Two rows play each game, the first against the second. How much does the first row win by? 10 is about a draw, 20 a big win and 0 a big loss. Wins can go round in a circle: one row can beat a second, the second a third and the third the first. Each row has two weighted sums of its numbers, A and B, taken from their middle values. A row wins by its A times the other's B, less its B times the other's A.
[ 0.1  1.2  0.9 -0.7 -1.5 -0.5  1.1 -0.6  0.2 -1.1]
[ 0.5 -0.7 -1.   0.5  0.7  1.4  0.9 -0.8 -1.   0.6] >> 5
[-1.3  0.1 -0.2  1.   0.9  0.9 -1.9  0.9 -0.4  1. ]
[ 0.2 -1.1  1.4  1.3  0.1  1.  -0.7 -1.2  0.2  1.2] >> 13
[-0.4 -1.4  1.2  1.2 -0.7  1.3 -1.4 -1.1  0.9  1.3]
[-0.1 -1.4  1.1 -0.4 -0.7  1.5 -0.7 -0.6  0.9 -0.2] >> 2
[ 1.3 -1.1  0.2 -0.3 -1.  -1.2 -1.1 -1.3 -1.2  0.2]
[ 1.1 -0.6  1.2 -1.   1.2 -1.5  1.  -0.8 -1.3 -0.3] >> 9
[-0.9  1.  -0.5  0.1 -0.4  1.5  1.5  1.   1.6  0.4]
[ 0.9  1.3 -0.5 -0.7  1.6 -1.1  1.3  1.4 -1.  -0.8] >> 10
[ 0.1 -0.8 -1.1 -1.   0.2  1.  -1.4 -1.3 -1.4 -0.4]
[-1.9 -0.1 -1.5 -0.8 -1.2  0.9  0.5  0.2  0.9 -0.2] >> 9
[-0.8  0.4  0.7  0.5  0.8  0.   1.2  1.1  0.8  0.3]
[-0.4  1.7  0.6  1.4  1.6  1.6  1.   1.9  1.8  1.2] >> 11
[ 1.6  0.3  0.3 -0.6 -0.1 -1.2  0.5  0.1 -1.  -0.8]
[ 0.5 -0.1 -0.4 -1.3  0.6  0.9 -0.2 -0.5 -1.2 -0.4] >> 12
[ 0.  -0.9  0.3 -0.8 -1.3  1.2  0.2 -0.9  0.2 -1. ]
[ 0.7  1.7 -0.7 -0.3  0.8 -1.1  1.   1.2 -0.9 -0.8] >> 6
[ 1.   1.  -1.1  0.   1.  -1.2 -1.6  1.2 -0.9 -0.4]
[-0.2 -1.3  1.   0.9 -1.1  1.1 -0.8 -1.1  1.   1.4] >> 9
[-1.8 -0.1 -1.6 -1.2 -1.4  0.7  0.2  0.1  0.8  0.3]
[-0.8  1.4  0.   1.7  0.8  0.3 -0.9  1.4  1.4  1.6] >> 10
[ 0.8 -0.8  0.8 -0.3 -1.4 -1.   1.2 -1.4  0.5 -1.1]
[ 0.4  0.9  1.  -1.6 -1.2 -1.4  1.  -1.6  1.  -1.3] >> 10
[ 0.4  1.  -0.9 -0.9  1.1 -1.4  0.7  0.9 -1.  -1.4]
[ 0.4  0.5 -1.3 -1.2  0.5 -1.2  0.7  1.  -1.3 -1.2] >> 10
[-1.1  0.9 -0.7 -0.1 -0.7  1.2  1.2  0.8  1.4  0.5]
[-0.3  0.7 -0.8  0.4  1.1 -0.7 -1.   1.  -0.8  1. ] >> 9
[ 0.6  0.1  0.  -1.2 -0.3 -0.5  1.1  0.  -0.5 -0.9]
[ 1.2 -1.6  0.3 -0.6  0.  -1.4 -1.4 -1.  -1.4  0.1] >> 9
[-0.1 -0.9  1.6  1.4 -0.2  1.4 -1.  -0.7  1.6  1.5]
[ 0.3 -0.1 -0.8 -1.5  0.6  0.1 -0.1 -0.1 -1.3 -1. ] >> 4
[-0.2 -0.6  1.6  1.4 -0.7  1.6 -1.1 -0.7  1.5  1.5]
[-0.9 -0.6  1.4  0.6 -1.3  1.5  1.3 -1.2  1.1  0.7] >> 13
[ 1.3  1.3 -0.2 -0.9  1.4 -0.7  1.1  1.3 -0.4 -1. ]
[ 1.3 -1.2  0.   0.1 -1.4 -0.2 -1.4 -0.7 -0.9 -0.5] >> 10
[-1.9 -0.7  0.3 -0.4 -0.9  0.5  0.4 -0.6  0.6 -0.4]
[-0.2  0.7 -0.7 -1.1  1.2 -1.   0.1  1.1 -1.6 -1.4] >> 9
[ 1.5 -0.6  0.4 -0.1 -0.8 -0.9  0.1 -0.9 -0.4 -0.3]
[-1.4  0.7  0.   0.8  1.2  0.9 -0.6  1.   0.1  1.5] >> 6
[ 0.5  0.9 -1.6 -0.5  0.7 -1.3 -1.5  1.  -1.4 -1. ]
[-0.2  1.1 -0.8  0.7  1.2 -0.9 -0.5  0.9 -0.4  0.9] >> 7
[ 1.1  1.  -1.3  0.1  1.2 -1.  -0.1  1.2 -0.5 -0.2]
[ 0.  -1.3 -1.  -1.8  0.9 -1.3 -0.7  0.   0.1 -1.9] >> 10
[ 1.9  0.5  1.6  1.7  1.3  0.1  1.5 -0.4  0.1  1.7]
[ 1.4 -0.8  0.4 -0.7 -0.8 -1.   0.7 -0.9 -0.9 -0.8] >> 18
[-0.9 -0.9  0.9  1.2 -1.6  0.9 -0.9 -1.6  0.8  1.3]
[-1.1  1.1  0.5  0.4  1.3  0.9  1.2  1.3  0.7  0.2] >> 7
[-0.1  0.9 -1.2 -0.6  0.8 -1.3  0.   0.9 -1.1 -1.2]
[ 0.   1.  -0.9  0.8  0.1 -0.5 -0.3  1.2  0.7  0.6] >> 8
[ 0.2  0.   0.4  0.3 -0.4 -0.6  0.8 -0.1  0.9 -0.6]
[ 1.1 -1.3  1.1 -1.4  1.3 -1.1  1.2 -0.6  0.8 -1.1] >> 13
[-0.9  0.8 -0.8 -0.3 -0.5  1.1  1.1  0.6  1.3  0.1]
[-1.5  0.  -1.2 -0.3 -0.8  0.6  0.9  0.4  0.8 -0.7] >> 11
[-0.9  0.4  0.8  0.5  0.3 -0.3  1.2  1.1  1.2 -0.1]
[-0.5  1.   0.8  1.1  1.5  0.5  0.6  1.5  0.7  1.3] >> 13
[-1.1  1.2 -0.1  0.3  0.7 -0.5  1.2  0.9  0.9 -0.1]
[-0.1 -1.2 -0.6 -1.3 -0.7  1.1 -1.7 -1.3 -1.  -0.6] >> 11
[ 1.2 -1.1  0.3  0.4 -0.2 -1.  -1.7 -1.  -1.3  1. ]
[ 0.  -0.2 -0.8 -1.5 -0.7 -2.   0.3  0.4 -1.7 -1.8] >> 18
[ 0.7  1.6 -0.9 -1.1  1.1 -1.1  0.8  1.3 -0.7 -0.7]
[ 1.5 -1.4  0.5  0.   0.4 -1.3 -1.6 -0.8 -1.   0.1] >> 9
[ 1.2 -0.9  0.6  1.2  0.3 -1.3  1.  -0.9 -1.2  0.5]
[-0.2 -1.  -0.3 -1.1 -1.   0.8 -0.3 -1.6 -0.5 -1.2] >> 15
[-0.2  0.4  1.5  0.3 -1.   0.6  0.  -0.6  1.2  0.2]
[-1.1  0.6 -1.1 -0.2 -0.6  1.3  1.   0.7  1.2 -0.2] >> 12
[-1.5  0.7 -0.2 -0.2  1.1  0.2  0.9  0.8  0.  -0.3]
[ 0.9  0.9 -1.6  0.4  1.1 -0.8 -0.5  0.7  0.  -0.4] >> 9
[ 0.1 -0.7  0.  -1.3 -0.7  1.3 -0.4 -0.8 -0.7 -0.6]
[ 0.7 -1.6  0.3 -1.6  0.3 -1.3  0.  -1.2 -1.4 -1.4] >> 11
[-0.7 -1.6  0.7  1.  -1.6  0.9 -1.4 -1.4  0.8  1.2]
[-0.4 -1.7  0.9 -0.3 -0.9  0.9 -1.1 -1.4  0.4  0.3] >> 7
[ 0.2 -0.7  1.5  1.4  0.2  0.8 -0.5 -1.   0.4  1.4]
[ 1.1  1.4 -1.5  0.2  1.1 -0.9 -0.9  1.2 -0.7 -1.3] >> 10
[-0.7  1.2 -0.6  1.5  0.4 -0.5 -0.9  0.9  0.9  1.4]
[ 0.3 -1.3  1.1 -0.7 -0.2  0.9  0.3 -1.  -0.8 -0.1] >> 8
[-0.4 -1.   1.4  1.4 -1.2  1.3  0.3 -1.1  1.3  1.5]
[-1.4  0.5 -1.4  0.1 -0.9 -0.1  0.2  0.7  0.6 -0.7] >> 11
[-0.9  1.2  0.4  0.8  1.3  0.7  1.3  1.4  0.6  0.4]
[-1.5  0.2 -1.4  0.2 -1.1  0.2  0.4  0.5  0.8 -0.7] >> 8
[ 0.  -1.8 -0.3 -1.8 -1.9  0.4 -0.1 -0.9 -0.8 -1.5]
[ 0.8  0.8 -1.5 -0.1  0.8 -1.3 -1.5  0.9 -1.  -1.4] >> 9
[ 0.6  0.7 -0.3 -0.9  1.2 -1.6  0.8  1.2 -1.3 -1.2]
[-0.4  0.6 -0.4  0.5  1.4 -0.7 -1.2  0.8 -0.5  1.3] >> 9
[ 0.4 -0.8  1.   1.  -1.1  1.  -0.4 -1.   1.5  1.2]
[-1.3  0.7  0.4  0.   1.2  0.7  1.2  1.1  0.1  0.2] >> 8
[ 0.2 -0.2 -1.1 -0.8  1.3  0.7 -1.1 -0.1 -1.4 -1.3]
[-0.2  0.4 -1.  -0.5  1.3 -1.  -0.7  1.  -1.4  0. ] >> 10
[-1.  -0.6  0.   1.  -0.3  0.6 -2.1 -0.4  0.6  1. ]
[-0.5  1.  -0.6  1.2  1.  -0.7 -1.4  0.6  0.   1.1] >> 12
[-0.2  0.8 -0.7  0.6  1.2 -0.5 -1.2  1.1 -1.   1.3]
[-0.1 -1.1 -0.6 -1.3 -0.9  1.  -1.6 -1.3 -0.6 -0.5] >> 11
[ 0.5  1.  -1.2 -0.9  0.4 -1.3 -0.7  1.  -1.5 -1.1]
[ 1.9  1.6 -0.7  1.4  2.  -0.4  0.6  1.7  0.4  0.4] >> 7
[ 1.2  1.1 -1.2 -0.1  1.3 -1.2 -1.5  1.1 -0.9 -0.2]
[-0.4  0.3 -0.9 -0.4  0.9 -1.  -0.8  0.9 -1.5  0. ] >> 10
[ 1.2 -0.8  0.   0.6 -1.1  0.6 -0.4 -0.6 -0.1 -0.9]
[ 0.5  1.2 -1.2 -1.1  0.5 -1.2  0.9  1.1 -1.1 -0.7] >> 10
[ 0.7  0.7  0.1 -0.4  1.5 -0.2  1.2  1.7 -0.9 -0.4]
[ 0.4 -0.8  0.7  0.2 -1.1 -1.4  1.1 -0.8  0.5 -0.7] >> 11
[ 0.3  0.1  0.  -0.4 -0.4 -0.8  0.9  0.5 -0.4 -1.3]
[-0.4  1.1  0.5  0.9  1.4 -1.   1.3  0.3  0.5  0.9] >> 8
[ 0.2 -1.1  1.   0.2 -0.6  1.1  0.  -0.9  0.3  0.8]
[ 0.7  1.  -1.4 -1.5  0.8 -1.4  0.7  0.9 -0.5 -1.2] >> 9
[ 0.9 -1.1  1.7  0.4  0.3  1.1  0.1 -1.  -0.5  1.4]
[-0.6 -1.6  1.   0.8 -1.1  0.9 -1.7 -1.3  0.7  1.1] >> 6
[-0.8  1.4 -0.3  0.5  0.6  0.   0.9  1.   1.3 -0.3]
[-0.3 -1.2  1.3  0.9 -0.3  1.1 -1.1 -1.   0.8  1.4] >> 12
[ 0.  -1.5  0.9 -0.8 -0.8  0.6 -0.1 -1.2 -0.6 -0.3]
[-0.1 -1.1  1.5  1.7 -0.8  1.3 -0.8 -1.   1.3  1.4] >> 12
[-1.4  0.7 -0.4 -0.2  0.2  0.1  0.8  0.7  0.9 -0.5]
[ 1.9  2.  -0.8  1.1  1.8  0.1  0.   1.5  1.2 -0.2] >> 13
[ 2.   1.3 -0.6  0.5  2.  -0.2 -1.1  1.7  1.1 -0.3]
[-1.   0.2 -0.9 -0.5 -0.7  1.6  0.9  0.9  1.3  0.8] >> 9
[ 0.4 -1.3  1.  -1.   0.   0.7  0.8 -1.3 -1.4 -0.5]
[-0.9  1.1 -0.7  0.6 -0.3  1.   1.4  1.2  1.7 -0.3] >> 9
[-0.6 -1.2  1.2  1.3 -0.6  1.2 -1.4 -1.1  1.1  1.2]
[-0.2  1.  -0.7  0.7  1.  -0.9 -1.   0.7  0.1  1.1] >> 13
[ 0.1  0.1  0.3  0.8 -0.8 -0.5  0.3  0.2  1.1 -0.3]
[-0.6 -1.5  1.2  1.  -0.8  1.1 -1.4 -1.3  1.2  1.2] >> 10
[-0.2 -1.4  0.7 -0.4 -0.8  1.2 -1.  -1.   0.6  0.5]
[-0.8 -1.6  1.5  1.1 -1.1  1.1 -0.4 -1.5  1.1  1.2] >> 14
[ 0.4  1.2 -0.9 -1.3  1.1 -1.2  0.5  1.1 -1.3 -1.1]
[-1.2  0.3 -1.1 -0.7 -0.9  1.1  0.8  0.7  1.2  0.5] >> 12
[-0.6  0.6  0.5  1.3  1.   0.8  0.1  1.1  0.9  1.6]
[ 0.5 -0.9  0.8 -0.8 -1.1  1.3  0.9 -0.4  0.3 -1. ] >> 5
